Look-ups in named tables: a row name and a column name give one cell, copied from the table.

vidur =
columns: dumaper, tupes, pek, zufota, mibiki, fug
mizog: [-0.566, 2.779, -3.573, -4.947, 0.567, 3.913]
gavoka: [-5.217, 1.145, -2.965, -6.662, -2.662, -0.597]
tad: [7.710, 3.072, 3.364, 4.201, 1.392, 0.696]

mizog, tupes => 2.779
tad, mibiki => 1.392
mizog, mibiki => 0.567
mizog, dumaper => -0.566
gavoka, tupes => 1.145
tad, zufota => 4.201
tad, dumaper => 7.710
mizog, zufota => -4.947
gavoka, fug => -0.597
tad, pek => 3.364
mizog, pek => -3.573
mizog, fug => 3.913
tad, tupes => 3.072
gavoka, mibiki => -2.662
gavoka, zufota => -6.662
gavoka, dumaper => -5.217
tad, fug => 0.696

Table boz
         nebotim    fav  kepep  babavit  lisuv
nel        3.664  2.028  3.417    2.905  2.246
vuki       5.633  5.786  5.466    5.936  5.847
foz        3.121  6.705  4.825    4.002  7.254
lan        6.359  8.307  7.011    7.453  8.223
mogoneg    6.140  6.063  5.535    6.163  5.990
fov        6.191  4.459  5.249    5.748  4.172
zozi       4.431  6.707  5.038    5.181  6.981
muber      7.560  7.016  5.887    7.600  6.724
rop        3.866  5.792  5.281    4.438  5.950
pogin      6.056  5.251  5.535    5.926  5.022

rop, fav -> 5.792
foz, kepep -> 4.825
muber, kepep -> 5.887
muber, fav -> 7.016
fov, lisuv -> 4.172
zozi, babavit -> 5.181
foz, nebotim -> 3.121
rop, lisuv -> 5.950
lan, lisuv -> 8.223
lan, nebotim -> 6.359
vuki, nebotim -> 5.633
muber, babavit -> 7.600
Row with the largest babavit: muber

nusa:
        banopak  dezen  tokiz  nalis
fab        -0.7   -0.5   -0.2   -0.5
lafo       -0.5   -0.4    0.7   -0.5
zenopi      0.4   -0.4    0.2    0.3

What is the tokiz of lafo in nusa?
0.7
What is the banopak of fab in nusa?
-0.7
What is the banopak of zenopi in nusa?
0.4
What is the nalis of lafo in nusa?
-0.5
What is the dezen of zenopi in nusa?
-0.4
What is the nalis of fab in nusa?
-0.5
What is the nalis of zenopi in nusa?
0.3
What is the tokiz of zenopi in nusa?
0.2
What is the dezen of fab in nusa?
-0.5
What is the dezen of lafo in nusa?
-0.4
What is the banopak of lafo in nusa?
-0.5
What is the tokiz of fab in nusa?
-0.2
Row with the largest nalis: zenopi

gemo =
,pefov,duli,kamedub
mavez,5946,-40887,16951
vip,-36748,13857,-57672
pozeza,93363,68287,43664

pefov of vip = -36748
kamedub of vip = -57672
duli of mavez = -40887
pefov of pozeza = 93363
kamedub of mavez = 16951
duli of vip = 13857
Row with the largest kamedub: pozeza

bimus
       lel    pek   bak    ven    kuf   rasu  fuge
tak  -0.22  -0.71  0.70  -0.34  -0.42  -0.43  0.13
tez   0.36  -0.58  0.40   0.11  -0.31  -0.56  0.08
pil  -0.07  -0.69  0.51  -0.22  -0.44  -0.45  0.06
zin  -0.18  -0.61  0.76  -0.24  -0.43  -0.30  0.51

pek of zin is -0.61
lel of zin is -0.18
bak of tez is 0.40
pek of tak is -0.71
lel of tez is 0.36
rasu of zin is -0.30
fuge of tak is 0.13
pek of tez is -0.58
bak of zin is 0.76
ven of tak is -0.34
ven of pil is -0.22
bak of pil is 0.51
kuf of zin is -0.43

ralodo =
,faruvin,mes,riv,ruve,kekuvo,zuvot,risek,nuzal,gak
mapivu,147,57,101,62,140,145,101,132,107
riti,130,67,105,59,109,190,129,157,153
tanu,146,34,79,32,141,180,90,119,139
basez,151,148,120,42,114,105,131,90,98
kose,108,87,107,73,155,142,109,142,99
satil,193,126,123,129,35,109,106,84,169
ratoki,122,140,141,77,104,108,149,43,68

gak of tanu = 139
nuzal of ratoki = 43
zuvot of basez = 105
zuvot of kose = 142
mes of ratoki = 140
faruvin of tanu = 146
kekuvo of tanu = 141
gak of satil = 169
ruve of basez = 42

pafefav =
fields: kidag, kefis, vor, zer, kiz, votinir, faz
tavi: [-0.3, -0.6, -0.2, -0.8, -0.2, 0.5, -0.3]
zubamo: [0.6, -0.2, 0.4, 0.7, 0.5, -0.6, 0.2]
kanira: [0.1, 0.6, 0.1, 0.9, 0.1, -0.3, 0.0]
sunan: [-0.5, 0.0, -0.4, -0.1, -0.7, -0.4, 0.3]
duno: [0.1, -0.3, 0.2, -0.6, 0.3, -0.1, 0.0]
rim: [-0.3, 0.4, 0.1, 0.3, 0.2, 0.2, -0.7]
muzere: [0.4, 0.3, 0.3, 1.0, 0.4, -0.2, -0.1]
dut: [-0.3, -0.7, -0.2, -0.3, -0.3, -0.6, 0.3]
zunid: [-0.4, -0.6, -0.4, -0.7, -0.6, -0.3, 0.4]
pubi: [0.2, 0.3, 0.4, 0.3, 0.6, -0.2, -0.3]
vis: [0.2, -0.3, 0.4, -0.4, 0.6, -0.2, 0.0]
satugod: [-0.6, 0.0, -0.4, -0.7, -0.8, -0.2, 0.2]
tumoba: [0.3, 0.1, 0.2, 0.8, 0.2, -0.5, 0.1]

What is the kefis of muzere in pafefav? 0.3
What is the kiz of sunan in pafefav? -0.7
What is the zer of dut in pafefav? -0.3
What is the faz of pubi in pafefav? -0.3
What is the kiz of vis in pafefav? 0.6
What is the kidag of vis in pafefav? 0.2
What is the faz of satugod in pafefav? 0.2
What is the votinir of duno in pafefav? -0.1
What is the zer of tavi in pafefav? -0.8
What is the faz of tumoba in pafefav? 0.1
What is the votinir of kanira in pafefav? -0.3
What is the faz of vis in pafefav? 0.0
What is the kidag of duno in pafefav? 0.1
What is the kidag of rim in pafefav? -0.3
What is the kefis of zunid in pafefav? -0.6
What is the kefis of tumoba in pafefav? 0.1
What is the kidag of tumoba in pafefav? 0.3
What is the votinir of vis in pafefav? -0.2
What is the kiz of zunid in pafefav? -0.6

rolok.csv
,maf,kopegup,riduku,zogevu,roz,tagiten
vib,852,819,316,596,497,525
reso,866,313,854,546,481,395
siko,568,645,470,567,486,678
zem,829,288,604,284,657,698
nopo,715,279,247,805,629,346

zem, tagiten -> 698
nopo, maf -> 715
zem, zogevu -> 284
zem, maf -> 829
reso, maf -> 866
zem, roz -> 657
Row with the largest kopegup: vib

bik
        togefa  gakinep   tis   pov  peropep
fuz       5794     2847  8913  6111     7456
mun       5519     2847  8857  6111     9894
duv       2158     2847  8913  6111     8849
savif     1820     2847  9282  6111     4230
lud       7313     2832  8913  6111     7645
detese    2558     2847  9189  6111     6177
finu      5519     2847  8913  6111     7455
meso      9822     2847  9020  6111     5460
zel       5075     2847  8913  6111     6903

togefa of fuz: 5794
pov of duv: 6111
gakinep of mun: 2847
togefa of savif: 1820
tis of savif: 9282
togefa of detese: 2558
peropep of mun: 9894
pov of meso: 6111
pov of detese: 6111
tis of detese: 9189
pov of fuz: 6111
tis of zel: 8913
peropep of detese: 6177
Row with the largest togefa: meso

zesemaf.tsv
	nuzuli	mumo	faresuk	ter	berev
luzi	62.397	22.830	35.146	90.781	39.057
litev	98.722	37.590	62.378	32.566	44.140
pipazup	84.526	76.890	17.180	46.711	48.821
fepo	46.619	18.441	15.017	42.974	69.861
risor	50.514	25.172	13.973	32.855	72.354
pur	98.368	37.658	62.974	32.729	44.068
perutos	86.161	77.354	19.342	51.373	45.675
tevupo	96.720	31.753	65.491	37.524	42.838
zaf	96.789	31.365	65.130	37.094	42.581
gef	96.649	37.169	60.857	27.670	47.224

fepo, berev -> 69.861
litev, ter -> 32.566
luzi, faresuk -> 35.146
pur, faresuk -> 62.974
pipazup, ter -> 46.711
risor, ter -> 32.855
litev, mumo -> 37.590

Table vaso
         ror  noraza  muzo  rigiba
lebabe    73      63    22      40
makufus   66      54    42      45
zat       62      45    35      33
kon       64      38    42      33
sut       89      44    12      35
pimopim   77      60    27      45
pazala    90      41    22      36
vupa      69      42    22      58
fivani    84      66    38      59
pepudu    70      31    43      62
pinu      78      62    47      57
rukobom   57      81    25      38
bol       82      30    48      48
vobu      70      78    48      61

What is the muzo of makufus in vaso?
42
What is the rigiba of lebabe in vaso?
40
What is the muzo of pazala in vaso?
22
What is the rigiba of makufus in vaso?
45
What is the ror of vupa in vaso?
69
What is the noraza of pinu in vaso?
62
What is the rigiba of bol in vaso?
48
What is the noraza of fivani in vaso?
66
What is the muzo of sut in vaso?
12

pokada =
|  | noburog | mefe | vutob | sulor | zif |
|---|---|---|---|---|---|
| dogugav | -2.56 | -21.97 | -35.62 | -59.96 | 15.36 |
| bol | -9.56 | 47.38 | 45.41 | 23.18 | 12.72 |
| badu | 17.94 | -21.34 | 31.70 | 7.44 | 2.14 |
| nugi | -12.90 | -9.52 | 8.18 | -18.94 | 45.67 |
| nat | 68.34 | 20.38 | -62.13 | -21.43 | 25.91 |
| dor | -16.29 | 0.83 | 36.48 | 18.61 | -27.75 |
| par | 28.34 | -49.33 | -28.65 | -34.19 | 2.03 |
| sipezi | 14.19 | -61.88 | -16.40 | 4.43 | -2.40 |
| tazekas | -48.25 | -12.29 | -6.63 | -7.93 | 32.63 |
| tode | -40.03 | 2.75 | 5.22 | -7.71 | 38.88 |
| fer | -56.12 | 0.97 | -2.99 | -23.89 | 22.45 |
| duz | 4.34 | 5.87 | 19.88 | 9.40 | -10.63 |
| lotuve | -15.18 | 8.37 | 32.48 | -7.75 | -12.18 |
| zomifis | -6.89 | 29.12 | 14.72 | 2.18 | -2.51 |

dor, vutob => 36.48
fer, vutob => -2.99
tazekas, noburog => -48.25
tode, zif => 38.88
lotuve, sulor => -7.75
zomifis, zif => -2.51
dor, zif => -27.75
nugi, mefe => -9.52
dogugav, noburog => -2.56
nat, sulor => -21.43
nugi, zif => 45.67
bol, sulor => 23.18
dogugav, zif => 15.36
duz, vutob => 19.88
nat, vutob => -62.13
fer, noburog => -56.12
Row with the largest vutob: bol

